(in the rows, 128 means zero)
One turn moves each row of this set onto another row. After a few examples, where does it send each row asked below?
F: [140 156 142 164 145 158 119 146 148 104  92 112 119 116 114]
H: [126 178 151 134 145 149 104 149 128 140  95 108 156 131 119]
N: [100 145 130 111 144 151 146 110 133 144 106 122 137 158 123]
B: [ 96 162 126 120 149 165 133 138 139 158 107 121 141 141 136]
Q: [120 140 136 130 138 131 126 147 112 102 131 127 138 127 128]
K: [ 91 127 123 173 148 153 146 137 141 121 117  99 143 148 129]
M: [131 162 164 134 149 158 132 140 129 134  76 100 149 137  96]
Y: [122 141 139 142 148 156 144 170 125 111 121 120 136 108 122]
Z: [162 153 125 142 154 153 143 155 149 143 116 125 143 167 123]
W: [137 151 131 125 146 141 139  93 138 124 115 101 164 130 121]
S: [144 154 132 164 145 150 132 126 142  92 119 100 114 121 116]
T: [ 95 160 126 118 145 149 137 136 119 138 132 117 123 157 131]
J: [139 156 138 134 150 149 159 110 125 112 135  83 143 134 109]
A: [162 150 125 141 151 148 144 156 142 135 122 126 136 173 120]
E: [ 97 146 132 173 150 155 141 123 141 132 113  81 146 163 119]
X: [163 145 125 139 152 149 149 145 148 137 115 127 142 171 120]
R: [147 159 144 159 146 152 126 115 147 105  89  97 122 131 104]
C: [ 89 136 140 172 146 153 132 145 136 130  95 100 140 162 116]

N moves to B
C moves to K
W moves to H
Now find these:
J moves to M
R moves to F
Z moves to A

One turn moves each row of this set onto another row. After a few examples, where does it send each row asked below?
Noron: [117 128 145 142 135 132 143  94 115 132 119 122 145 124  79 111]
riku: [107 123 138 145 148 139 141 110 114 140 111 106 158 131  91 126]
bomu: [142 100 119 150  97 129 112  89 130 131 113 117 123 114 131 132]
Rav: [144 105 153 128 122 136 158  97 142 113 125 116 149 117  88 133]
gagi: [121  91 110 118 127 137 177 122 117 129 106 102 133 131 139  91]
toma: [137 102 144 125 133 144 155 111 145 121 118 109 166 119  99 144]
zulof: [131  96 151 140 138 141 159 114 135 121 116  88 152 129 100 149]
Nifi: [127 105 111 118 109 144 127 128 135 125 117 127  98 111 128  96]
budes: [120 102 103 116 120 152 125 141 137 132 110 118 115 115 138 108]
tis: [133  95 114 154 108 135 111 102 129 137 106 103 132 120 140 144]
Mufof: [122  98 118 132 113 142 132 128 125 124 117 107  83 121 128  99]
tomob: [127  95 113 115 120 133 178 113 118 124 111 112 126 126 133  82]
dila: [114 128 136 135 141 138 139 104 121 137 114 124 163 122  86 119]
roved: [110 122 147 152 142 133 145 100 108 134 115 104 141 132  84 118]
Bas: [139 100 112 145 103 134 109  97 135 136 109 117 137 114 137 139]
faru: [138  98 159 142 127 133 162  99 132 113 123  95 135 126  90 137]
rusi: [123  91 114 121 123 133 180 116 114 125 109 102 123 131 135  86]
dere: [137  95 121 159 102 129 113  93 124 133 110 102 118 121 135 138]
vugu: [124  95 108 111 123 137 177 119 121 128 108 113 136 126 137  87]
viz: [114  96 110 131 124 149 129 142 127 132 109  98  99 125 139 111]

vugu moves to tomob
Nifi moves to Mufof
Now find these:
Rav moves to faru
Bas moves to bomu
Noron moves to roved

One turn moves each row of this set onto another row. After a few examples, where does it send each row asked below?
kemo: [159 105 134 121 125 131 132 162 128 141 115 112 161 160 135  81 134  97
 129]
Gukun: [138 126 121 143 137 133 128 150 118 143 140 108 163 140 149  99 138 124
 152]
pul: [134 109 157 113 112 102 107 137 144 138 108 128 144 136 119 137  94  96
 101]
dinif: [137 108 174 105 113 117 118 120 150 140  97 131 135 126 120 118 103 102
 108]
zofep: [138 127 122 137 131 142 131 151 115 143 133 105 166 138 152  94 131 118
 144]
saf: [125 118 136 141 155 127 127 142 141 125 104  99 125 117 119 123 144 149
 124]
riko: [137 105 154 127 121  89  98 142 155 139 114 137 137 137 109 142 104 107
 113]
lolos: [161  99 132 133 135 119 125 166 140 143 120 118 155 160 127  83 142 106
 138]
mepul: [138 102 156 121 118  97 101 143 155 139 107 133 140 134 112 133  98 102
 103]
fozu: [142 115 122 147 142 138 122 160 131 144 128 113 163 133 144  82 136 124
 142]
vikur: [127 123 123 140 138 134 128 137 115 145 148  98 140 137 138  85 128 139
 121]
mori: [119 131 137 126 140 134 137 133 121 122 106  86 132 120 131 132 136 140
 119]
lavup: [125 114 137 133 150 137 130 145 140 124  95  95 129 112 123 112 137 141
 110]
kaze: [137 110 170 111 111 115 111 121 150 142  89 129 138 129 118 113 104  96
 112]
bugot: [141 100 170 120 125 107 109 127 165 143 100 140 129 124 111 117 112 113
 116]
sas: [127 121 122 145 140 132 127 139 118 146 148 100 139 136 136  87 131 141
 124]
vep: [140 102 167 126 123 103 102 127 164 143  94 138 132 129 107 113 114 108
 123]
Nime: [128 121 123 140 139 138 128 140 117 146 145  97 141 136 138  81 127 137
 117]
kase: [155 117 134 116 119 128 138 153 116 140 125 106 162 166 139  97 132  96
 137]
taka: [160 109 130 138 134 110 125 160 133 144 132 118 152 167 126 101 147 112
 153]
doser: [128 118 122 144 142 132 126 142 123 146 147 101 139 135 134  82 132 143
 122]
keban: [139 113 165 131 124  90 104 121 156 144 108 138 127 138 106 134 121 114
 140]
Baf: [121 122 139 124 141 142 136 138 129 123  97  89 132 114 130 117 132 136
 109]
kuva: [128 117 122 143 141 136 125 142 122 146 142 100 139 133 136  79 130 139
 118]
riv: [155 120 133 126 125 114 134 152 119 141 136 109 157 172 135 109 142 106
 151]
lerof: [141 120 119 149 142 131 122 155 129 144 135 113 162 137 143  93 140 127
 152]
nesa: [140 119 123 138 134 144 127 157 124 143 126 108 167 133 150  82 130 117
 137]
mukeg: [134 122 173 102 109 110 123 111 136 139 109 126 134 136 125 137 104 105
 120]
latu: [135 123 170 115 116  97 116 111 141 140 120 133 129 138 117 148 115 117
 135]
zibu: [122 129 135 135 149 126 132 135 128 124 112  93 126 122 124 135 143 147
 128]
Fedig: [133 125 166 118 112  96 112 111 138 141 115 128 133 143 115 145 115 108
 141]
zav: [132 124 169 106 104 111 117 112 133 140 103 122 139 138 123 132 103  96
 124]
dobis: [133 116 156 114 111  96 109 132 138 138 117 127 142 142 119 150  97  99
 110]
mub: [140 108 169 126 128  93 108 121 159 143 114 141 125 132 108 136 119 122
 133]
Rebul: [134 114 154 123 117  88 104 135 144 139 121 131 138 143 113 153 104 106
 118]

mori moves to Baf
zav moves to kaze
mukeg moves to dinif
Now find these:
dobis moves to pul
zofep moves to nesa
doser moves to sas
riv moves to kase

